128 stands for zero in the data rows.
Here are some points, one per row:
[146 161 109 150 133 121 155 141 161  99 126 115 110  98 112 150 146 137 100 101 116 105 148 153 128 124 134 143  98 109 172 159 154 112  92 121 114 118 117 104 144 177 161 138 139  62 106 130]
[115 102 191 130 109 118 133 108 139 156 120 118 126 141  97 151 126  99 133 104 154  82 142 155 135 119 133  83 163 143  91 131 115 118 133 146 120 144 123 152 136 183 152 173 118 127 110  96]
[ 86 106 126 154 109 137 143 108 138 144 145  88 150 135 143 125 166 180 110 113 109 108 155 123 110 154 103 122 154  91 128 136 129 107 127 100 182 161 119 127 100  85 101 122 143 138  77 132]
[139 122 190  77 108 134 173 125 143 146 114 145 123 151 130 175 106 134 107 169 104 126 136 115 105 129 164 168  97 124 116 151 132 124 128 138 171 149 102 109 164 121 109 117 112 176 135 148]
[162 187 147 164 111 138 154 117 153 158 148 121 127 109 151 115 114 122 153 179 161 122 106 158  94 136  95 124 123 119 150  94 137 116 191 152 123 149  97 118 134 118 144 165 150 153 100 122]
[130  91 122 146 120 220 137 108 152 100 113 135 164 124  97 116 168 136 130 120 122 141 130 124 136  68  95 147 108 158 125 116 129 126 102 124 131 120 114 131  96 112 131 143  89 163 180 120]
[150 136 152 119 104 114 135 130 152  83 147 136 127 136 116 118 126 116 139 114 158 150 132 105 147 174 123 130 124 111 119 130  98 106 120  88 108 205 112 110 135  85 146  97 122 118 173 100]
[151 116 112 185 111  84 121  95 104  86 168 135 124 139 118 107 116  68  77 144  98 114 135 129 127 149  94 139 127 154 114 197 124 133 107 151 118  91 102 124 169 122 131 122 127 164  99 127]
[137 108 101 124 135 161 132 156 166 168 140 129 122 108 168 114 115 107 134 129  94 141 144  99 141 173 147 106 167 160 149 153 111 133 165 139 150 145 174 127 145 169  90 147  93 119 136 105]
[146 109  82 143 140 132 141 138 115 105 114 110 122 159 117 109  87 138 145 111 130 143 133 134 108 184 129 125 130 130 128  97 121 155 119 133 143 179  81 120 139 197 159 152 137 127 136 155]
[111 143 139 122 133 138 106 104 116 113 107 101  94 127 123 112 138 133 154 132 156 141 123 133 105 116 178 116 149 142 142 184 194 144 145 133 123 179 133 112  85 116 146 131 115 156  96 120]
[100 175 129 102 150 113 117  95 135 129 124 110 135 160 146 150  71 116 159 118 146 146 161 152 163 101  92 121 128 104 150 113 148 139 136 127 150  71 148 136 126 143 146 114  68 131 120 101]
[111 149  93 123 122 158 138 153 125 142 113 116 114 101 127 113  88  94 181  77  76  95  82 149 107 112 132 142 104 113 117 112 153 102 120 161 120 119 135 157 136  92 124 121 123 156 154 102]
[169 110 140 126 150 101 149 133  98 127 145 159  69 124 123 136 125 127  92  99 163 125 109 146 128  84  86 157 131 139 157 147 130 128 117 132 175 181 140 139 117 121  95 139 124  72 149 129]
[161  91 114 142 125 127  99 136 132 150 112  91 113 139 109 157 124 119 125 163 130 173 124 136 132 146 168 132 121 113 162 113  97 104 115 175 119 115  85 127 104 103  82 123 104 133  98 109]
[111 124 110 130 136 152 123 160 115 127 134 120 113 125 174 133 142 146 102 162 119  64 187 129 109  65 105 128 144 144 127 100 129 155 120 171 110 121 112  93 119 100 159 116  96 123 118 129]
[112 172 159  98 120 176 121 169 103 104 162 101 124 124 109 133 169 137 105 123 130 160 112 136 149 135 102 105 142 140 141 128 132 167 109  93 128 108 113 168 164 124 108 116 144 160 118  83]
[128 142 109 108 114 156  99 134 118 152 181 146 127 168 178 151 111 153 131 129 103 148 122 123 137  99 131 131 108 119  50 107 154 106 107 128 110 159 145 148 129 169 140 135 118 109 103 116]
[124 123 100 145 118 101 138 162 142 143 132 117 141 164  85 165  79 123 148 145 148 107 139 118 135 149 102 175 104 167 127 162  96 143 141  99 106 135 159 122 108 145 139 129 181 145 124 119]
[130 154 104 128 144  68 142 155 135 151  99 103 162  99 167 129 136  99  96 122 120 161 141 133 122  98 156  72 104 136  89 151  66 138 145 131 141 142 118 154 100 103 171 140 129 141 117 127]
[136  83 128  95 117 109 128 144 121  82 143 156 134 121 156 129 122 174 178 116 119 106 122 151 169  93 129 115 134 104 150 121 111 135 113 117  85 103 129 126 118  90 142 151 117 158  80 166]
[163 170 151 105 139 160 125 127 103 165 125 114 157  97 125  97  98 168  85 111 120 102 140 150 155 149 135  70 127 156 120 107 150 114  98 153 105 136 170 119 108 126 111  79 132 157 123 155]
[116 118 125 145  95 170 110 129 110 148 105 133 112  93 127 129 106 133 122 148 135 140 105  90 184 119  99  82  94 109 107 127 157 132 108 129 133 112 130 126 125  96 161 155 118  97 157 178]
[ 96 138  88 129 127 130 103 122 139  89 135 152 178 108 113 143 112 128 125  90 176 139 161 132 136 159 158 160 127 167 106 100 148 128 130 166 153 169 137 141 162 104 108 132 168  78 123 159]
[131 142  86 110 110 122 137 115 144 168 132 117  82 161 111  80 182 118 182 177 123 132 146 161 122 138 160 129 135 131 113 128  89 122 112 128 128 110 142 147 133 129 115 129 111 109 155 178]
[ 82 171 170 147 127 139 109 108 110 138 173 123 113 101 123 128 113 120 140  97 113 139 129 102 117 107 171 122 171 147 145 129  83  96 143 117 134 115  97 137 100 143 136 134 152 119 147 164]
[148 113 125 124 180 170 105 115 135 104 104 114 103 153 113 158 149 129 114 118 124 134 107  89 109  85 125 108 134 131 118 105 138 109 148  77 126 109 163 141 199  89 128 128 131 154 101 153]
[112 128 174 189 146 100 125 131 140 128  88 126 154 126 139 113 173 135 194 158 114 154 130 101 130  96 108 150 146  96 145 165 145 130 123 181 113 166 138 133 151 156 125 118 147 142 140 132]
[ 74 116 168 142 118 159 142 141 159 140 102 160 118 185 130 130 119 123 104 130 151 146  85 152  93 141 113 106 130 122 149 161  79 142 126 135  91 120 119 123 110 122 124  88 125 108 108 154]
[112 112 129 104 134 122  91  93 168 123  99 144 141  65 130 135 104 141 117 179 104 122  98 148 137 113 112 138 164 133 112  85 124 155 100  84 100 150 131 144 140 136 123 127 134 126 146 107]
[125 104 111  80 133 115 152 109 102 123 130 113 153 119 132 158 145 104 170 144  98 144 149 116 104 134 132  58 119 149 138 152 157  99 159 125 114 140 103 133 111 168  85 111 157  87 153 121]
[172 155 105 131 136 147 128 103 132 166 147 150 155 151 111 103 106 122 133 117 125  97 121  93 162  62 158 109 144  96 134 111 141 179 144 116 119 105 106 128 125 114 122 107 175 113 110 106]
[146  76 172 145 135  86 110 155 139  95 150 117 136 135  93  82 100 174 110 133 107 134 134 152 120 170 139 141 141 129 103 142 147 125 171 136 149  81 143 136 138  95 155 119 128  59 154 120]
[113  99  83 126 151 119 159 134 124  90 134 118 104 113 133 123 141 119  81 123 188 119 151  98 117 142 133 167 122  65  98 125 122 123 166 134 114  93 149 152  97 158 121 123 153 160 170 146]
[156 128 152 125 134  78 134 143 162 144 114  99 103 110 158 128 140 108 151  93 107 139 112 124 147 126 104 138 133 168  91  71 181 140 110 104 140  79 109 117 104 153 100 114 127 134 106 150]
[140 149 131 159  94  80 105 141  98  63 117 118 139 119 110 123 127 145  98 124 138  89 103 128 121 119 155 173  78 112 129 122 110 131 156 106 117 149 152 120 124 166  74 117  82 110 159 147]
[141 130 107  65 110 108 127 120 128 154 113 163 143 106 133  65 143 173 122 108 138 142 114  70 131 128 101 163 113 149 175 115 133 113 140 143 123  88 128 155 124 156 151 107 117 134  80 132]
[130 130 189 117 137 147 111 124 113 110 103 163 121 172 130 110 160  63  90 148  68 157 162 146 130 160 136 150 104 126 168  89 124 133 132 108 138 158 149 120 102 121 125 152 167 140 127 143]
[109 143 132 154 134 101 124 142 123 134 136 180 111 138 124 147 127 152 147 142 147  99 126  87  93 116 131  74 104 128 130  91 138 119  84 119 147  81 147 121 118 116 122 138 121 142 150  73]
[119 146 120 124 172 147 143 126 106 122 123 150 130 101 102 179 169 117 173 152 105 112  88 129 149 197 119 151 146 118  95 138  91 132 139 140 160 123 132 107 108 133 137 113  92 129  95 111]
[103 113  92 123 149  67 116 121 122 180 168 158 138 127 117 139 147 132  92  79 155 136 133 141 122 161 128 134 126 109 139 150 159 150 147 117  85 127 117  95 149 113 124 161 103 151 192 144]
[132  92 115 101 119 121 128 114 111 137 141  85 163 145 158 147 144  77 120 148 159 137  71 136 117 119 140 126 156 117 165 136 127 125 100 121 167 109 158 117 143 120 171 115 153 115 141 141]
[129 127 120 148 115 156 134 114  72 121  79 154 128 128 147 100 122 166 132 116 154 133 154 159 120 152 149 174 128 126 120 156 101 118 117 103 119  92 128  86 163 113 111 145 159 109 140  56]
These points spread out most along one direction. Take the direction at right angles to it along which they spread out most. Go by this last direction. How many in every 100 of the points above lie lower along it than each point below? Answers are rounded to whole numbers. More than half of the points above lie lower than the first one.
[109 143 132 154 134 101 124 142 123 134 136 180 111 138 124 147 127 152 147 142 147  99 126  87  93 116 131  74 104 128 130  91 138 119  84 119 147  81 147 121 118 116 122 138 121 142 150  73] 74
[103 113  92 123 149  67 116 121 122 180 168 158 138 127 117 139 147 132  92  79 155 136 133 141 122 161 128 134 126 109 139 150 159 150 147 117  85 127 117  95 149 113 124 161 103 151 192 144] 93
[124 123 100 145 118 101 138 162 142 143 132 117 141 164  85 165  79 123 148 145 148 107 139 118 135 149 102 175 104 167 127 162  96 143 141  99 106 135 159 122 108 145 139 129 181 145 124 119] 44
[163 170 151 105 139 160 125 127 103 165 125 114 157  97 125  97  98 168  85 111 120 102 140 150 155 149 135  70 127 156 120 107 150 114  98 153 105 136 170 119 108 126 111  79 132 157 123 155] 53
[ 82 171 170 147 127 139 109 108 110 138 173 123 113 101 123 128 113 120 140  97 113 139 129 102 117 107 171 122 171 147 145 129  83  96 143 117 134 115  97 137 100 143 136 134 152 119 147 164] 30
[112 172 159  98 120 176 121 169 103 104 162 101 124 124 109 133 169 137 105 123 130 160 112 136 149 135 102 105 142 140 141 128 132 167 109  93 128 108 113 168 164 124 108 116 144 160 118  83] 42
[112 112 129 104 134 122  91  93 168 123  99 144 141  65 130 135 104 141 117 179 104 122  98 148 137 113 112 138 164 133 112  85 124 155 100  84 100 150 131 144 140 136 123 127 134 126 146 107] 58
[172 155 105 131 136 147 128 103 132 166 147 150 155 151 111 103 106 122 133 117 125  97 121  93 162  62 158 109 144  96 134 111 141 179 144 116 119 105 106 128 125 114 122 107 175 113 110 106] 70
[137 108 101 124 135 161 132 156 166 168 140 129 122 108 168 114 115 107 134 129  94 141 144  99 141 173 147 106 167 160 149 153 111 133 165 139 150 145 174 127 145 169  90 147  93 119 136 105] 5
[100 175 129 102 150 113 117  95 135 129 124 110 135 160 146 150  71 116 159 118 146 146 161 152 163 101  92 121 128 104 150 113 148 139 136 127 150  71 148 136 126 143 146 114  68 131 120 101] 60
[ 86 106 126 154 109 137 143 108 138 144 145  88 150 135 143 125 166 180 110 113 109 108 155 123 110 154 103 122 154  91 128 136 129 107 127 100 182 161 119 127 100  85 101 122 143 138  77 132] 33
